In the data rows, 128 means zero.
A hidden rule labels the rows of this table. It goes by one to three of the table's principal directions, not those with the most spread.
array([134, 150, 166, 145, 107, 104, 087, 118, 127, 125, 165, 120, 101, 102, 099, 091, 126, 154, 105, 128, 177, 097, 103, 139, 117, 122, 147, 113, 115, 124, 103, 123]) 1
array([098, 178, 143, 133, 098, 123, 153, 132, 089, 122, 104, 176, 102, 155, 136, 142, 121, 139, 099, 159, 108, 160, 167, 121, 109, 123, 176, 138, 137, 107, 136, 144]) 2
array([148, 116, 129, 141, 145, 137, 123, 138, 142, 128, 138, 124, 137, 118, 122, 102, 108, 123, 145, 110, 117, 114, 106, 093, 146, 116, 091, 119, 124, 135, 142, 146]) 2
array([171, 131, 141, 153, 195, 112, 232, 189, 162, 174, 146, 197, 175, 154, 165, 215, 150, 083, 140, 167, 049, 195, 159, 068, 154, 141, 085, 155, 136, 135, 159, 148]) 0
array([150, 098, 113, 126, 133, 152, 104, 119, 129, 117, 124, 092, 133, 095, 123, 101, 112, 132, 159, 104, 132, 101, 100, 150, 130, 118, 094, 100, 108, 132, 099, 106]) 3
array([111, 137, 148, 131, 096, 087, 076, 110, 138, 136, 159, 105, 111, 125, 090, 099, 140, 163, 086, 130, 185, 096, 120, 136, 123, 126, 169, 140, 139, 114, 121, 131]) 1
array([151, 127, 131, 155, 132, 131, 111, 138, 141, 117, 166, 139, 122, 117, 113, 092, 084, 141, 155, 139, 167, 090, 116, 098, 118, 107, 098, 118, 122, 111, 101, 134]) 2
array([095, 116, 074, 100, 153, 123, 146, 137, 131, 112, 083, 120, 125, 183, 175, 130, 159, 120, 143, 102, 076, 134, 153, 155, 121, 162, 144, 128, 163, 139, 163, 127]) 0
array([124, 185, 171, 139, 137, 110, 157, 157, 087, 128, 116, 182, 089, 144, 159, 105, 167, 144, 093, 161, 101, 132, 121, 163, 124, 132, 170, 071, 111, 126, 113, 147]) 2
array([138, 124, 149, 147, 111, 141, 096, 123, 110, 112, 140, 114, 135, 078, 116, 118, 122, 129, 143, 131, 163, 126, 125, 132, 131, 095, 120, 144, 110, 116, 089, 096]) 2
array([126, 151, 111, 130, 168, 106, 186, 172, 135, 144, 117, 175, 140, 183, 188, 160, 163, 135, 123, 146, 068, 152, 162, 135, 108, 168, 142, 124, 153, 121, 134, 142]) 2
array([198, 075, 130, 163, 188, 143, 146, 160, 163, 154, 157, 121, 180, 100, 155, 127, 129, 116, 149, 110, 114, 097, 094, 126, 133, 128, 060, 122, 111, 140, 096, 112]) 4
array([090, 101, 085, 070, 082, 143, 118, 078, 133, 120, 080, 083, 097, 139, 047, 123, 078, 103, 148, 120, 106, 146, 127, 090, 191, 097, 118, 115, 132, 133, 204, 162]) 1
array([142, 116, 132, 117, 111, 123, 086, 113, 157, 133, 165, 089, 132, 085, 086, 113, 118, 146, 145, 126, 175, 108, 101, 142, 146, 128, 107, 114, 110, 126, 090, 109]) 2
array([160, 086, 090, 125, 172, 141, 157, 135, 174, 143, 133, 109, 170, 131, 144, 157, 121, 105, 174, 095, 087, 137, 113, 112, 134, 152, 063, 137, 138, 154, 143, 115]) 4
array([126, 158, 149, 123, 138, 125, 184, 151, 124, 151, 123, 173, 146, 140, 150, 199, 151, 104, 109, 160, 086, 194, 164, 106, 138, 146, 140, 149, 126, 130, 149, 146]) 0
array([128, 144, 147, 115, 113, 158, 129, 121, 143, 130, 148, 147, 126, 113, 093, 119, 087, 114, 133, 146, 156, 134, 106, 080, 166, 122, 102, 115, 105, 141, 144, 171]) 0
array([197, 076, 172, 195, 123, 158, 061, 116, 108, 124, 168, 088, 148, 037, 115, 068, 096, 150, 115, 105, 207, 039, 075, 161, 093, 073, 097, 127, 081, 112, 033, 074]) 1
array([134, 135, 135, 131, 121, 148, 138, 115, 107, 126, 131, 143, 133, 120, 128, 150, 117, 117, 137, 152, 158, 140, 127, 125, 105, 112, 120, 131, 117, 127, 110, 118]) 2
array([109, 095, 104, 111, 130, 101, 137, 118, 130, 144, 104, 098, 154, 146, 145, 202, 179, 108, 106, 124, 110, 163, 179, 156, 115, 143, 165, 190, 157, 123, 147, 091]) 0
array([080, 129, 117, 104, 069, 124, 092, 093, 108, 111, 108, 107, 103, 132, 079, 133, 104, 126, 114, 142, 159, 141, 165, 108, 141, 099, 170, 163, 141, 103, 155, 135]) 4
array([152, 142, 142, 152, 137, 177, 151, 134, 119, 115, 152, 183, 128, 124, 124, 109, 066, 108, 164, 165, 173, 116, 104, 071, 122, 094, 077, 111, 106, 131, 117, 159]) 2
array([205, 071, 131, 201, 218, 081, 137, 168, 169, 153, 169, 102, 166, 124, 199, 113, 189, 139, 124, 064, 097, 064, 091, 188, 073, 161, 095, 139, 146, 152, 087, 055]) 3
array([144, 080, 101, 095, 098, 156, 116, 086, 157, 138, 133, 070, 155, 073, 048, 180, 075, 093, 187, 127, 137, 168, 124, 083, 177, 094, 063, 150, 108, 129, 141, 110]) 3
array([135, 095, 109, 111, 120, 134, 110, 110, 156, 138, 135, 087, 149, 106, 100, 139, 119, 126, 144, 112, 139, 125, 118, 129, 149, 130, 103, 140, 126, 133, 124, 113]) 3
array([082, 200, 162, 115, 064, 108, 048, 109, 042, 088, 101, 121, 049, 119, 093, 005, 137, 206, 099, 146, 166, 089, 092, 157, 125, 076, 192, 032, 111, 091, 101, 169]) 2
array([149, 078, 099, 142, 154, 113, 154, 135, 118, 146, 095, 101, 166, 133, 175, 194, 170, 119, 122, 108, 072, 146, 170, 181, 087, 136, 139, 173, 148, 115, 107, 060]) 2
array([086, 174, 132, 090, 074, 146, 138, 114, 100, 110, 097, 151, 090, 125, 076, 137, 087, 116, 144, 169, 110, 186, 156, 082, 179, 098, 142, 111, 114, 111, 163, 169]) 4
array([107, 167, 120, 134, 131, 135, 145, 134, 081, 107, 100, 162, 119, 160, 195, 134, 158, 150, 123, 133, 120, 137, 147, 182, 057, 152, 167, 121, 141, 124, 094, 103]) 2
array([120, 153, 126, 112, 126, 131, 120, 132, 142, 123, 145, 133, 124, 129, 139, 125, 130, 144, 135, 128, 144, 126, 124, 145, 117, 164, 131, 111, 123, 134, 108, 132]) 1
array([169, 143, 160, 145, 164, 150, 166, 155, 123, 147, 148, 162, 169, 101, 172, 179, 150, 110, 136, 145, 118, 165, 122, 126, 110, 144, 096, 127, 101, 142, 095, 119]) 2
array([113, 196, 129, 110, 162, 126, 171, 152, 104, 119, 120, 186, 120, 171, 189, 121, 186, 145, 154, 157, 115, 156, 101, 159, 105, 162, 127, 063, 134, 154, 113, 143]) 4
array([143, 094, 114, 142, 113, 153, 059, 108, 150, 105, 159, 085, 131, 092, 090, 048, 075, 154, 163, 100, 197, 055, 082, 115, 134, 099, 084, 119, 120, 123, 094, 120]) 4
array([189, 081, 147, 166, 122, 166, 052, 103, 154, 120, 192, 072, 151, 038, 089, 067, 067, 146, 157, 086, 219, 047, 056, 127, 112, 101, 058, 121, 087, 135, 055, 092]) 4
array([115, 144, 116, 117, 166, 135, 184, 165, 127, 134, 091, 181, 114, 196, 163, 097, 132, 118, 112, 135, 058, 124, 124, 096, 159, 142, 128, 083, 140, 141, 190, 207]) 0
array([133, 144, 135, 134, 156, 094, 163, 158, 141, 148, 133, 155, 131, 155, 147, 138, 163, 133, 118, 141, 087, 144, 132, 124, 140, 144, 133, 118, 142, 130, 143, 142]) 4
array([070, 169, 118, 096, 052, 137, 072, 090, 128, 085, 129, 123, 056, 135, 038, 050, 041, 149, 146, 136, 174, 108, 123, 068, 169, 098, 143, 101, 129, 111, 170, 187]) 1
array([140, 077, 101, 139, 093, 199, 024, 088, 095, 078, 130, 066, 145, 062, 106, 029, 066, 167, 185, 106, 239, 038, 077, 148, 103, 061, 080, 109, 103, 103, 037, 094]) 0
array([121, 147, 108, 120, 167, 160, 179, 158, 151, 124, 138, 191, 152, 173, 170, 145, 116, 104, 163, 154, 130, 146, 135, 081, 132, 154, 094, 133, 142, 147, 149, 169]) 0
array([106, 114, 103, 120, 122, 082, 107, 127, 172, 130, 135, 097, 111, 156, 102, 113, 124, 137, 118, 096, 106, 112, 148, 112, 147, 150, 148, 152, 163, 124, 175, 138]) 4
array([161, 096, 115, 140, 180, 127, 210, 153, 190, 168, 145, 159, 167, 158, 143, 204, 119, 072, 135, 127, 074, 162, 146, 078, 150, 160, 083, 175, 144, 157, 181, 137]) 2
array([161, 107, 128, 146, 163, 127, 167, 158, 167, 153, 141, 142, 157, 127, 126, 147, 113, 106, 140, 119, 074, 143, 127, 077, 166, 130, 082, 141, 129, 136, 158, 148]) 2
array([172, 079, 091, 150, 182, 186, 134, 152, 138, 107, 115, 128, 140, 131, 161, 044, 076, 125, 183, 093, 107, 052, 077, 118, 131, 112, 048, 070, 113, 140, 112, 147]) 1
array([176, 084, 148, 162, 124, 145, 101, 106, 125, 128, 152, 094, 136, 066, 100, 118, 100, 116, 141, 116, 170, 093, 096, 143, 117, 088, 093, 134, 097, 129, 084, 078]) 2
array([115, 133, 136, 132, 101, 092, 093, 136, 123, 123, 127, 104, 113, 106, 101, 099, 147, 162, 123, 132, 120, 124, 141, 149, 160, 106, 156, 128, 132, 095, 104, 107]) 0
array([155, 079, 112, 114, 117, 146, 139, 097, 170, 168, 146, 100, 172, 107, 055, 169, 078, 102, 147, 137, 140, 149, 106, 051, 175, 094, 061, 156, 124, 134, 164, 152]) 1
array([087, 188, 130, 112, 130, 136, 164, 155, 093, 103, 090, 188, 094, 169, 176, 115, 155, 135, 127, 155, 091, 154, 150, 157, 130, 150, 169, 094, 132, 129, 129, 146]) 1
array([166, 074, 137, 159, 138, 094, 127, 122, 185, 175, 175, 094, 179, 104, 103, 183, 137, 118, 101, 109, 140, 126, 133, 112, 132, 133, 111, 209, 145, 131, 130, 089]) 3
array([092, 162, 114, 102, 115, 133, 167, 131, 096, 112, 086, 157, 111, 151, 159, 182, 152, 115, 139, 155, 089, 189, 180, 164, 116, 147, 167, 134, 134, 122, 125, 105]) 2
array([095, 168, 149, 150, 120, 070, 138, 157, 106, 124, 110, 168, 074, 179, 137, 077, 159, 161, 073, 146, 089, 109, 152, 145, 139, 123, 204, 113, 155, 101, 149, 151]) 2
array([112, 118, 109, 102, 131, 137, 196, 132, 163, 144, 126, 158, 162, 142, 103, 233, 121, 059, 169, 176, 103, 224, 181, 059, 194, 120, 098, 198, 145, 136, 183, 130]) 0
array([120, 121, 124, 141, 110, 141, 091, 121, 120, 108, 134, 116, 127, 113, 138, 094, 121, 153, 126, 120, 173, 088, 127, 167, 105, 126, 144, 141, 127, 115, 079, 096]) 2
array([126, 170, 159, 125, 095, 147, 090, 110, 061, 101, 116, 130, 086, 094, 118, 065, 127, 166, 128, 147, 169, 103, 084, 175, 105, 095, 144, 048, 088, 117, 069, 125]) 2
array([147, 108, 155, 145, 096, 135, 096, 097, 147, 135, 181, 110, 139, 078, 063, 151, 083, 107, 132, 147, 213, 124, 122, 085, 135, 091, 107, 177, 111, 122, 115, 110]) 1
array([131, 132, 145, 150, 111, 143, 093, 094, 111, 101, 153, 117, 115, 104, 125, 137, 098, 110, 131, 109, 198, 116, 129, 122, 063, 123, 133, 164, 122, 139, 119, 098]) 2
array([126, 133, 138, 125, 101, 104, 079, 123, 108, 115, 125, 099, 086, 108, 075, 061, 108, 157, 129, 132, 133, 097, 113, 116, 156, 082, 136, 076, 114, 097, 128, 154]) 0
array([114, 135, 122, 107, 133, 159, 147, 122, 131, 125, 111, 146, 121, 152, 138, 123, 111, 108, 116, 121, 123, 126, 118, 114, 134, 149, 127, 114, 123, 154, 165, 169]) 4
array([158, 069, 122, 159, 152, 093, 094, 119, 134, 145, 140, 072, 156, 119, 149, 130, 172, 141, 099, 088, 147, 080, 119, 178, 078, 129, 139, 161, 146, 125, 100, 072]) 4
array([167, 088, 126, 129, 134, 150, 116, 100, 161, 145, 157, 094, 145, 098, 087, 129, 085, 108, 143, 105, 159, 105, 080, 098, 132, 120, 069, 122, 108, 154, 138, 133]) 1
array([108, 122, 138, 135, 104, 137, 088, 110, 108, 106, 120, 108, 116, 112, 136, 120, 129, 126, 099, 104, 160, 110, 147, 157, 102, 131, 168, 163, 127, 126, 119, 103]) 2
array([147, 101, 126, 119, 116, 136, 076, 111, 124, 124, 123, 071, 118, 085, 098, 065, 119, 157, 135, 098, 138, 078, 077, 162, 145, 110, 109, 072, 100, 126, 097, 122]) 3
array([176, 162, 146, 157, 217, 144, 189, 187, 132, 131, 160, 195, 160, 140, 234, 148, 175, 118, 163, 138, 113, 137, 103, 152, 077, 180, 083, 089, 114, 162, 081, 118]) 0
array([169, 124, 169, 179, 171, 080, 189, 155, 144, 179, 160, 159, 168, 137, 174, 237, 180, 095, 070, 131, 094, 173, 171, 124, 078, 161, 150, 209, 146, 137, 141, 094]) 4
array([110, 111, 132, 131, 069, 155, 031, 089, 074, 077, 103, 080, 069, 092, 075, 008, 068, 159, 120, 112, 192, 041, 100, 142, 130, 056, 151, 082, 100, 094, 104, 140]) 4
array([117, 162, 131, 114, 127, 155, 150, 118, 103, 116, 114, 157, 119, 145, 141, 149, 109, 107, 137, 134, 125, 161, 129, 092, 103, 134, 121, 115, 123, 146, 160, 162]) 2
array([127, 130, 128, 157, 140, 122, 106, 138, 105, 104, 132, 130, 129, 129, 168, 108, 148, 141, 137, 118, 150, 106, 137, 154, 084, 122, 141, 144, 141, 118, 095, 093]) 2
array([080, 186, 148, 111, 109, 102, 201, 145, 109, 134, 093, 191, 103, 168, 134, 222, 150, 084, 096, 171, 051, 238, 216, 093, 155, 144, 191, 178, 147, 123, 201, 149]) 2
array([099, 152, 129, 112, 101, 185, 113, 117, 089, 094, 102, 157, 101, 134, 122, 069, 081, 130, 133, 147, 163, 106, 112, 107, 140, 102, 130, 090, 108, 125, 131, 178]) 0
array([136, 149, 170, 143, 106, 088, 081, 130, 105, 139, 135, 099, 112, 090, 117, 085, 169, 184, 080, 112, 125, 105, 105, 180, 124, 124, 168, 096, 113, 110, 086, 112]) 2
array([140, 140, 148, 150, 146, 133, 175, 159, 134, 132, 114, 168, 107, 137, 141, 113, 115, 111, 113, 122, 058, 132, 129, 120, 161, 136, 126, 112, 118, 140, 154, 145]) 1
array([089, 155, 132, 066, 082, 126, 173, 110, 147, 151, 103, 148, 095, 145, 041, 181, 090, 084, 115, 174, 079, 210, 159, 053, 230, 119, 140, 124, 118, 130, 225, 202]) 2
array([100, 105, 115, 108, 131, 139, 137, 118, 136, 120, 102, 122, 119, 151, 142, 144, 140, 089, 104, 115, 125, 127, 149, 148, 142, 149, 158, 155, 136, 149, 168, 127]) 4
array([097, 181, 156, 125, 090, 103, 141, 117, 116, 137, 134, 169, 093, 160, 087, 133, 108, 134, 085, 163, 137, 154, 144, 071, 135, 117, 167, 137, 141, 119, 179, 184]) 1
Which label does each new row get?
array([155, 077, 146, 160, 152, 100, 129, 143, 185, 151, 166, 114, 137, 118, 110, 137, 127, 095, 097, 112, 132, 097, 136, 113, 164, 132, 125, 180, 132, 136, 152, 115]) -> 3
array([151, 098, 112, 130, 156, 114, 151, 136, 150, 158, 132, 115, 167, 137, 144, 177, 148, 118, 126, 119, 101, 143, 139, 124, 115, 144, 111, 153, 142, 130, 136, 117]) -> 3
array([169, 105, 156, 152, 130, 179, 130, 120, 142, 143, 162, 138, 163, 086, 112, 147, 074, 099, 124, 130, 173, 118, 107, 081, 126, 113, 080, 155, 096, 140, 117, 139]) -> 4
array([199, 108, 156, 158, 179, 134, 151, 148, 141, 159, 159, 128, 166, 093, 152, 148, 143, 116, 132, 115, 116, 121, 085, 131, 111, 135, 074, 105, 098, 150, 101, 116]) -> 0
array([084, 100, 087, 084, 072, 117, 077, 096, 137, 114, 110, 071, 120, 120, 058, 130, 106, 134, 151, 142, 153, 139, 166, 112, 179, 093, 145, 156, 144, 090, 143, 124]) -> 4
array([107, 181, 144, 149, 109, 087, 110, 136, 071, 111, 111, 151, 081, 156, 140, 065, 154, 188, 105, 144, 122, 106, 124, 156, 091, 103, 181, 083, 144, 096, 105, 135]) -> 1
array([091, 133, 072, 082, 152, 137, 168, 136, 148, 119, 087, 133, 132, 185, 175, 158, 152, 112, 150, 105, 066, 161, 153, 148, 130, 191, 134, 127, 158, 156, 171, 136]) -> 4
array([206, 068, 146, 177, 154, 118, 117, 131, 171, 164, 188, 090, 183, 062, 103, 144, 122, 129, 148, 113, 153, 104, 088, 123, 131, 105, 059, 157, 112, 130, 075, 071]) -> 1
array([146, 118, 138, 152, 109, 129, 046, 114, 104, 108, 143, 083, 112, 087, 110, 024, 113, 190, 128, 100, 181, 044, 072, 163, 103, 094, 122, 077, 110, 107, 064, 116]) -> 4
array([168, 085, 143, 160, 153, 071, 135, 122, 158, 177, 179, 099, 182, 118, 138, 242, 175, 102, 092, 125, 156, 153, 166, 128, 067, 145, 140, 225, 151, 125, 123, 069]) -> 4
array([144, 095, 101, 115, 109, 157, 098, 106, 112, 117, 108, 073, 152, 073, 117, 133, 118, 144, 176, 112, 127, 132, 119, 172, 123, 107, 097, 116, 107, 113, 066, 070]) -> 1
array([113, 177, 138, 126, 138, 109, 137, 149, 108, 123, 114, 157, 102, 158, 157, 081, 160, 166, 114, 128, 096, 121, 107, 150, 121, 147, 151, 071, 134, 132, 127, 157]) -> 0
array([099, 168, 130, 108, 139, 171, 183, 151, 114, 114, 090, 194, 108, 168, 174, 130, 120, 102, 115, 142, 085, 151, 145, 126, 144, 163, 147, 105, 119, 150, 161, 175]) -> 1
array([143, 077, 111, 100, 106, 139, 103, 092, 172, 142, 151, 065, 154, 077, 059, 179, 092, 094, 161, 119, 156, 151, 130, 095, 167, 115, 084, 163, 113, 132, 141, 108]) -> 4
array([147, 084, 084, 082, 167, 140, 221, 126, 164, 168, 095, 120, 173, 146, 129, 255, 134, 042, 166, 133, 033, 230, 169, 090, 161, 153, 077, 159, 131, 157, 201, 127]) -> 3
array([144, 108, 107, 109, 165, 084, 198, 142, 148, 182, 103, 124, 159, 166, 141, 217, 180, 105, 112, 132, 032, 190, 153, 121, 139, 151, 125, 138, 152, 136, 181, 133]) -> 1
array([130, 072, 091, 104, 113, 141, 045, 102, 138, 114, 122, 034, 153, 080, 107, 079, 133, 161, 158, 081, 162, 080, 096, 172, 142, 116, 104, 116, 122, 119, 083, 092]) -> 2
array([137, 186, 170, 138, 158, 108, 198, 168, 119, 151, 139, 203, 129, 149, 166, 176, 172, 115, 110, 174, 090, 184, 139, 122, 128, 152, 140, 114, 122, 138, 132, 146]) -> 3
array([147, 139, 145, 151, 133, 115, 121, 127, 130, 128, 147, 131, 108, 125, 118, 095, 113, 141, 121, 112, 131, 102, 099, 119, 110, 125, 120, 105, 124, 135, 130, 136]) -> 1
array([070, 156, 090, 080, 117, 138, 192, 135, 104, 120, 054, 168, 113, 187, 140, 163, 142, 107, 143, 162, 046, 202, 176, 116, 175, 129, 152, 122, 151, 125, 186, 160]) -> 3
array([154, 067, 097, 141, 158, 121, 137, 139, 189, 142, 148, 105, 156, 130, 102, 128, 101, 102, 164, 108, 109, 112, 124, 077, 175, 114, 071, 160, 147, 132, 161, 128]) -> 0
array([114, 118, 105, 124, 134, 123, 134, 134, 127, 122, 110, 126, 133, 148, 146, 137, 138, 126, 135, 124, 110, 133, 153, 135, 124, 133, 138, 146, 147, 120, 135, 119]) -> 4
array([151, 062, 098, 138, 143, 104, 149, 119, 170, 159, 131, 091, 161, 132, 112, 187, 128, 101, 128, 107, 096, 138, 152, 121, 133, 128, 111, 190, 153, 128, 153, 088]) -> 2
array([090, 172, 128, 095, 101, 155, 100, 119, 068, 085, 082, 132, 080, 127, 141, 062, 135, 156, 135, 132, 131, 116, 109, 176, 127, 122, 159, 049, 105, 125, 106, 146]) -> 0
array([129, 115, 131, 152, 111, 104, 072, 124, 123, 120, 128, 093, 106, 121, 103, 045, 110, 172, 103, 090, 127, 066, 107, 124, 127, 103, 141, 112, 137, 107, 130, 142]) -> 2
array([090, 184, 125, 110, 116, 127, 132, 132, 093, 096, 108, 164, 082, 160, 139, 096, 131, 143, 145, 156, 129, 137, 132, 135, 121, 127, 155, 081, 132, 122, 131, 153]) -> 1
array([156, 081, 134, 146, 119, 132, 094, 083, 104, 141, 132, 067, 172, 082, 136, 191, 148, 115, 107, 091, 168, 134, 129, 161, 053, 118, 130, 190, 125, 134, 099, 058]) -> 2
array([082, 117, 099, 121, 103, 122, 118, 110, 089, 096, 066, 115, 087, 162, 135, 112, 127, 121, 112, 112, 098, 122, 171, 155, 118, 112, 184, 147, 153, 112, 161, 113]) -> 1
array([026, 167, 088, 063, 060, 119, 102, 103, 061, 080, 031, 114, 056, 176, 115, 094, 140, 152, 114, 138, 086, 153, 184, 166, 150, 114, 223, 100, 151, 094, 169, 151]) -> 4
array([129, 202, 193, 152, 134, 051, 186, 142, 081, 167, 138, 189, 114, 161, 154, 220, 206, 125, 057, 180, 099, 207, 166, 126, 068, 138, 199, 146, 144, 121, 151, 131]) -> 4
array([143, 139, 152, 147, 148, 107, 171, 153, 134, 148, 134, 159, 130, 139, 141, 177, 136, 100, 104, 138, 083, 164, 160, 098, 129, 137, 137, 153, 130, 128, 161, 140]) -> 0
array([142, 171, 173, 145, 121, 148, 137, 154, 103, 109, 132, 177, 082, 103, 097, 055, 086, 131, 147, 162, 115, 119, 092, 089, 187, 080, 103, 052, 085, 120, 124, 177]) -> 0
array([155, 094, 148, 163, 125, 142, 062, 106, 123, 118, 159, 088, 138, 084, 134, 075, 126, 150, 107, 090, 209, 049, 082, 174, 082, 119, 126, 135, 112, 135, 069, 086]) -> 4
array([152, 115, 146, 165, 129, 195, 108, 142, 112, 091, 140, 155, 120, 088, 124, 050, 060, 119, 163, 139, 176, 072, 098, 104, 150, 076, 083, 106, 090, 120, 085, 137]) -> 4
array([144, 140, 146, 128, 127, 135, 095, 116, 099, 125, 132, 104, 130, 098, 149, 109, 152, 158, 116, 108, 153, 107, 092, 179, 079, 141, 133, 088, 104, 135, 079, 111]) -> 0
array([125, 117, 112, 105, 150, 148, 151, 135, 154, 135, 126, 138, 141, 148, 137, 142, 125, 101, 138, 130, 121, 134, 126, 110, 153, 149, 108, 123, 127, 149, 157, 157]) -> 4
